(in the rows, 128 means zero)
Named turns come first, each shown by rows before and after it. Which turns, in which order, take the first row of each pair that follows to the second? Write the first one first, as in the answered first pair.
turn z_124:
[133 125 133 129 152 116 128 113 124 116 108 143 126 139 143 134 132 124
 105 139 133 145 130 117 136 135 129 128 121 119 110 118 120 144 101 133
 126 132 138 134 131 120 114 128 127 125 123] -> [129 124 131 131 145 121 133 127 115 114 119 139 121 136 135 128 136 120
 107 142 124 144 142 112 136 136 121 121 116 119 108 113 128 150 116 137
 127 143 139 144 138 124 119 129 129 114 118]
[165 114 169 165 150 111 128 113 171 142 151 153 131 126 146 164 145  69
 119 152 164 150 128 123 128 106  89  82 140 101 149 119 103 111 103 118
 109 125 131 152 123 123 139 116 175 103 141] -> [162 114 167 163 147 116 129 128 162 137 157 149 131 123 138 160 141  66
 123 160 159 153 138 118 125 108  85  78 134  99 150 114 112 113 116 120
 112 134 129 160 128 124 139 118 177  95 137]
[133 145 114 119  99  82 130 131 132 128 151 146 149  99 131 150 176 106
 167 131 121 125 136 115 147 119 144 135 155 131 109 173 115 146 126  94
 117  46  86 112 163  99 108 118  86 151 121] -> [135 139 119 116  88  79 139 146 115 123 176 146 144 103 123 145 185 102
 168 128 110 118 156 106 154 124 134 131 150 128 104 165 124 159 146  99
 121  64  89 124 170 104 114 122  91 134 118]
[128  86 122 120 108 152 100 108 171  94 128  94 146  71 127 127  96 119
 182 119 145 105 192 168 115 140  95 125 122 136 158 137 110  96 143 118
 157 108  80  57  63 140 182 134 124 140 136] -> [136  82 126 118 104 134 106  93 167  97 142 101 143  80 135 129 116 123
 176 108 145  89 191 160 124 144  97 132 126 129 144 139  99 109 138 115
 157 114  87  51  54 141 186 128 129 136 146]
turn z_8:
[119  95 108 135 154 144 150  55 140 172 131 135 164 180 114 179 166 122
 116 108 112  83  67 154 153 139 133 101 141 139 149  89 113 129 123 130
 124 169 181 114  76 158 143 108 143 153 115] -> [111  82 109 127 169 166 141 109 163 136 135  86 139 146 122 149 146 141
 131 104 136 102 157 164 115 127 126 129 122  97 146  62  99 128 174 139
 154 215 173 144  72 175 131  93 165 130 116]
[192 112 120 134 101  90 140 187 139 108 168  97 101  88 107  82  73  92
 147 136 143 132 163 131 112  99 107 108  94 133 122 158 134 161 192 124
 151  85 121 172 148 130 160 150  94 113  97] -> [198 121 119 144  92  74 154 129 118 143 160 142 124 124  99 113  90  72
 129 140 122 117  78 120 147 110 115  83 111 172 128 176 147 160 141 121
 121  53 132 147 147 120 173 165  78 130  97]
[156 116 165 123 133 131 142 201 132 107  91 128  68 124 151  83 150 133
 101 139 111 186 150 105 132 118 118 133 137 100  85  99 185 178  90 164
 139 110 136 118 132 153 104 148 109 113 146] -> [169 122 163 118 114 120 134 206 130 112  99 136  76 111 146  86 157 124
 113 141 104 182 146 106 137 118 120 128 143  99  83 125 176 183  94 157
 139  79 123 104 140 144 107 147  96 122 142]
[116 153 122 152 209 153  82  92 133 153 100 139 120 123 135 141  72 131
 136 154 144 182  91 143 110 125 164 101 135 164 160 106 136 124  72  98
 124 114 134  94 101  99  92 173 121 162 105] -> [109 145 124 150 220 166  79 114 143 135 100 115 104 112 138 125  61 144
 139 151 156 192 134 148  93 118 157 119 125 147 155  87 132 122  96 106
 138 142 133 111  94 109  86 166 135 147 106]
turn z_24:
[ 92 116 100 117 119 133 121 126 128 129 125 124 100 130  90 100 131 144
 113 120 131 136 114 124 170 111 114 133 144 148  82 113 111  82 123 108
  74 102 100 138  96 124 105 118 124 150 152] -> [ 93 115 101 117 119 133 123 121 127 129 128 123  99 134  90  98 131 147
 112 115 131 136 114 122 171 111 113 135 143 149  79 106 109  82 123 111
  75 111 105 137  92 126 105 118 127 145 152]
[124 132 125 115 149 141 104 156 191 116  82  89 125  93 128 109  88 148
 153 131 179 151 162 164  79 106 161 161 141  93 135 119  80 102 140 134
 141 126 108 138 129 136 107 120 141 134 126] -> [124 126 131 115 162 125 104 148 191 115  69  98 120 100 146 115  93 153
 135 131 177 156 160 164  92 107 159 164 135  77 114 121  83 116 111 130
 139 125 112 139 131 122  97 122 148 135 131]
[140 121 156 166 125 105 137 135 132 134  96 142 147 150 115 136 126 143
 115 132 129 141  75 148 169 156  92  63 117 117 118 125 163 150 130  84
  81  98 142  81 124  78 117 179  98 148 145] -> [136 110 163 171 133 111 157 113 127 137 114 133 137 175 121 130 144 156
 100 110 135 124  87 136 170 163  89  76 112 121 114  90 164 153 130  98
  80 153 166  94 101 104 129 173 118 125 153]

Between the rows of a pair lie two turns.
[133 158 109 125 129 114 142 141  98 160 150 184  91 121 103 107  88 118
 138 110  81 130 138 131 109 142  98  66 120 113 138 118 132 119 119 155
 116  42 104 117 114 122  91 165 122 134 100] -> [140 146 119 127 148  96 152  90 104 167 146 190  84 153 137 116 114 138
 109  85  95 114 122 121 124 146 110  87 119 103 114 102 118 133  74 153
 111  73 126 110  83 128  94 152 138 125 122] : z_124, z_24
[144 123 129 131 120 155 146 112 118 141 164 148 100 168 126 118 165 138
  93 117 151 117 119  91 149 124 164 128 121 123 134  96 134 106 119 146
 129 154 159 127 128 146 149 129 142 129 140] -> [136 131 123 126 114 174 125 181 121 122 160 130 101 125 101 103 133 125
 124 145 141 142 154 106 129 115 156 115 116 115 150 107 147  96 170 147
 140 128 132 143 159 135 137 137 132 135 119] : z_124, z_8
[123 145 123 139 119 133 139 120 115 137 124 146 132 118 113 130 124 116
 126 127 106 116 114 124 139 123 132 113 133 139 123 125 145 134 123 130
 119 118 122 123 147 117 131 145 112 128 119] -> [121 138 127 138 124 132 146 111 111 138 127 145 127 131 118 130 132 122
 116 118 110 111 118 117 142 126 130 118 129 139 118 112 145 137 117 136
 120 139 134 129 137 121 132 141 121 118 125] : z_24, z_24
[141 145 119 126  67 124 121 197  91 140 161 143 153 101  70 132 128  89
 172 153  85 110 123 120 138 128 113  86 134 155 157 171 162 121 190 122
 129  73 102 128 168 108 150 153  89 141 104] -> [124 139 127 146 106 117 142 125  78 158 120 172 156 162  82 162 130  90
 119 157  80 123  45 109 165 144 113  74 130 183 151 142 194 121 107 128
  97  97 145 131 155 106 141 167 102 140 110] : z_8, z_24
[ 81 115 105  99 104 159 113 155 177 133 179 112  95  80 136 125 110 152
 137 123 121 100 206 151  83  92 122 123 147 105 155 102 107 108 179 151
 172 131 106 146 150 184 139 106 181 149 115] -> [100 109 109  99 107 127 117  95 190 146 177 130 101 100 170 139 144 171
 121  88 141  73 174 145 101  93 145 142 161  94 131 118  69 118 132 138
 167 123 114 109 119 183 145  88 180 161 143] : z_124, z_124
[ 94 116 144 137 183 133 153 109 107 115  91 123  98 176 146 132 107 126
  70 160 125 164 115 122 144 139  98 117 100 136 106  69 186 154  66 138
 114 201 172 174 131 125 101 157 167 107 118] -> [102 118 143 137 188 125 151  88 118 121  80 127 101 182 160 138 111 133
  69 148 131 158  97 125 148 137 110 123 103 136 104  75 172 149  45 130
 111 192 170 161 121 121 100 150 165 116 125] : z_124, z_124
[121 164 113 144 109 158 136 106 113 150 112 156 145 130  67 135  94  93
 141 146 101 132  59 123 128 130 124  92 126 186 169 132 164 100 130 144
 104  92 124 117 149 134 152 144 102 144 105] -> [111 136 128 149 151 164 162  65 133 137 112 122 110 161 107 121 114 141
 101 102 138 122 100 108 116 133 125 140 109 159 145  67 145 109 109 161
 115 196 165 142  99 174 150 120 149 102 135] : z_124, z_8
[113 120 143 145 173 118 127 123 127 113  80 124 112 145 161 121 132 139
 102 128 144 165 143 130 130 127 120 135  91  93 107 120 153 149  96 120
 122 169 143 166 124 107 102 134 175 105 132] -> [142 137 135 134 128  86 106 144 120 123 100 151 139 116 151 129 144 111
 139 139 126 152 129 136 145 122 129 114 110  88 103 189 132 161 111  97
 124  82 103 129 149  74 109 137 137 139 127] : z_8, z_8
[149 115 146 117 119 122 136 116 118 147 129 134 130 147 107 114 143 126
 134 129 121 107 107 121 134 133 109  89 123 146 118 110 143 121 146 130
 132 131 131 130 131 123 150 131 148 123 108] -> [140 117 145 120 133 126 124 125 128 144 102 135 133 140 113 119 123 126
 131 144 125 127  96 131 132 130 111  88 119 140 120 118 149 118 128 125
 130 108 123 131 142 108 134 134 145 137  98] : z_124, z_24
[138 149 159 110  94  99 141 117  73 195 127 151 177 110 142 118 124  98
 126 145 111 148 134 141 126 122  81 106 111  69 131 176 113 131 122 137
 166  71  73  76 137 113 126 195 122 120 116] -> [120 139 165 116 113 114 153 137  57 179 124 139 159 125 137 110 114  99
 109 156 100 168 162 132 126 129  60 101  89  63 127 136 147 143 128 151
 165 125  94 115 142 125 117 206 146  91 108] : z_24, z_124
[130 158 140 148 121 116 105 185 163 115  85  96 114  85  99 123  74 156
 150 170 150 146 171 144 121  95 141 132 158 133 144 144 109 121 131 136
 121  76 149  58 140  82  93 131 118 136 134] -> [155 139 149 150 113  85 138 112 159 129 131 106 107 130 132 125 139 179
 123 116 161  88 170 117 146 104 154 155 165 124 108 131  73 147 105 136
 123 130 183  40  94 108 121 109 134 108 171] : z_124, z_24
[127 126 123 134 136 121 116 149 115 120  96 138 136 122 122 140  90 109
 152 155 125 151  94 128 142 124 129 114 124 130 128 160 156 130 105 125
 122  68 108 116 141  97 110 142  99 142 109] -> [128 105 136 138 151 108 143 132  93 112 125 139 115 159 138 134 124 118
 115 137 116 141 125 107 160 139 110 122 101 110  94 123 173 163  94 138
 123 145 145 148 125 114 113 145 131  96 126] : z_24, z_124
[157 127 153 141 147 159 179 133 143 140  80 147 198 158 115 145  75 168
 140 130 130 119  20 144 156 134 151 143 149 207 168 102 109  93 112 136
 168 128 155  79  82 144 134 137  66 120 115] -> [155 110 162 136 160 159 185 132 157 120  98 118 171 162 142 128  93 199
 131 100 151 107  81 137 145 132 149 180 134 174 147  71  85 109 124 143
 186 193 172  99  56 169 133 116  99  88 136] : z_8, z_124
[157 132 145 110 118  84 122 165 117 102 142 128 129 120 141 111 167 113
 135 132 114 118 179 133 165 126 115 110 111  84  91 138 126 158 138 117
 119 115 115 144 144 101 113 130 149 116 138] -> [124 142 137 118 143 133 106 188 136  97  97 104 128 102 116 110 108 113
 146 160 127 156 168 151 128 118 117 109 110 112 135 116 152 112 153 127
 118 109 109 158 153 108  98 135 148 131 114] : z_24, z_124
[161 121 133 124 131  84 121 127 127 118 158 150 119 131 156 100 184 123
 114 110 121 118 153 138 162 127  86 137 130  88  83 164 111 175  92 115
 126 115 121 128 121 113 130 115 136 146 167] -> [120 130 120 130 132 161 118 190 127 108 146 105 111 103  94  81 116 112
 146 150 119 154 173 150 108 122  73 123 126 133 153 120 159 119 173 143
 130 144 115 163 143 144 133 130 137 135 123] : z_24, z_124
[141 132 127 138 101 109 112 137 127 120 167 131 132 117 138 132 148 125
 147 110 135 113 146 126 135 132 131 124 129 126 113 152 109 135 151 111
 145 117 116 117 124 127 133 118 110 137 149] -> [138 130 131 146 115 101 122 102 116 131 154 147 134 148 143 144 155 127
 122 107 129 114 110 119 150 138 132 120 128 137 107 142 122 138 109 115
 129 127 135 117 117 127 131 124 115 137 156] : z_24, z_8
[108 110 109 132 118 167  94 134 140 112 114 108 138  99 141  91 105 131
 132 128 124 116 166 131 119 114 147  99  98 109 140 110 132 144 186 127
 141 110 108 142 136 148 115  99 122 118 116] -> [108 119 112 143 116 155 113  73 121 143 104 149 157 143 133 119 121 116
 112 129 106 103  84 119 151 126 151  76 112 150 144 116 150 141 134 127
 113  94 128 125 131 142 128 115 110 128 116] : z_8, z_8
[134  94 140 137 157 128 157  70 148 133 118 140 112 158 144 135 143 141
  92 117 126 103 122 125 121 151 111 130 110 130 109 100 112 145  79 121
 115 167 171 130 119 133 121 140 120 102 147] -> [137 109 126 127 111 165 144 125 155 128 161 108 120 110 101 111 124 137
 154 118 130  87 166 135  79 141 119 129 125 146 154 110  95 112 179 129
 137 153 139 125 129 156 145 132 102 103 129] : z_24, z_8
[133 130 118 126 119 122 141 105 123 134 121 138 131 144 127 138 136 123
 126 125 132 116 102 127 136 131 133 123 130 139 127 125 133 128 113 124
 114 116 131 121 115 127 132 118 131 127 131] -> [122 135 116 125 119 137 137 135 117 125 116 129 128 133 110 132 118 115
 134 143 125 132 115 132 127 129 124 113 124 146 138 118 151 120 136 129
 117 115 127 137 131 126 127 127 132 123 119] : z_124, z_124
[140 159 120 140 116 167 146 121  91 155 146 142 138 148  96 144 138 130
 132 142 109 107 103  98 112 111 123  75  99 193 154 121 150 118 121 153
  89 124 160 100 132 111 173 126 109 146  99] -> [142 161 120 138 128 152 133 114 103 154 120 156 144 143 112 155 135 129
 125 147 112 120  84 104 122 109 127  78 101 181 144 141 146 126  88 141
  86  94 151  91 142  91 156 127 103 165 101] : z_124, z_24
[130 179 136 128 127 132 139  97 119 146 138 168 135 175 130 141 140  94
 136 112 148 131  86 128 147 141 147 131 161 182 131  92 139  88 131 138
 144 160 144 145 102 165 156 138 117 123 116] -> [127 190 132 122 116 134 121 137 116 138 128 172 147 145 114 139 117  74
 161 139 137 151  89 138 141 135 141 113 163 182 142 117 151  83 152 132
 147 114 118 145 129 145 148 147 102 139  98] : z_124, z_24
[132 144 117 157 130 146 114  87 139 127  97 138 140 111 116 126 110 138
 135 143 157 175  62 151 118 105 126 112 146 170 137 134 151  86 132 134
 119  86 125 116 127 136 117 161 139 184 108] -> [157 121 135 156 124 102 148  61 104 122 155 158 125 155 146 121 180 143
 100 110 140 139  98 120 161 121 109 119 126 132  76 121 143 148 110 133
 122 151 159 133 105 145 128 157 168 135 135] : z_24, z_124
[116 135  77 150 115 126 138  84 113 157 137 167 164 127  86 146 112  97
 145 136 113 128 105 124 160 191 132  74 145 231 195 147 173 107 132 123
 102  80 113  91 100  90 125 161  80 128 126] -> [131 118  94 147 120  81 153  75  88 146 162 188 152 154 116 147 159  91
 114 125  96 115 133 105 199 204 115  76 127 192 141 144 176 162 103 117
 102 114 133 112  99  82 117 163 100 100 146] : z_24, z_124
[129 174 107 131 112 140 125 105 129 155 126 121 165 134 110 149 128 138
 132 150  97 136  98 131 114 142 125 108 158 142 150 125 133 111 136 148
 105 130 113 136 137 117 150 119 116 139 133] -> [121 167 110 127 124 156 122 128 141 134 127  97 150 115 115 132 113 151
 137 146 109 146 145 136  94 134 119 124 145 124 148 104 129 108 161 155
 121 158 111 155 131 130 145 112 132 126 133] : z_8, z_8
[128 147 127 110 124 120 138  92 142 145 146 149 154 145 154 138 145 152
 123 132 147 117  66 110 137 131 157 121 154 122 124 146 129 141 100 117
 119  55 103 117 134  99 138 129 121 132 132] -> [107 150 127 111 115 152 138 165 117 128 163 129 145 125 110 119 119 129
 140 166 121 144 115 110 123 134 127  99 136 129 145 126 175 137 161 134
 123  79 100 163 169 106 135 147 128 107 104] : z_124, z_124
[150 145 145 110 100 174 182 105 144 132  72 110 142 136  88 191 118  82
 153 172 105 151 116 124  96 108  82 111 119 142 143  97 116  98  98 139
 142 130 110 115 167 119 149 154 166 127 116] -> [162 138 146 106 111 159 184  68 165 134  66 109 139 144 119 195 133 102
 141 146 126 138 108 123 100 104 100 133 125 128 128 100  85 103  69 131
 146 130 113  98 143 120 150 137 170 135 138] : z_8, z_124
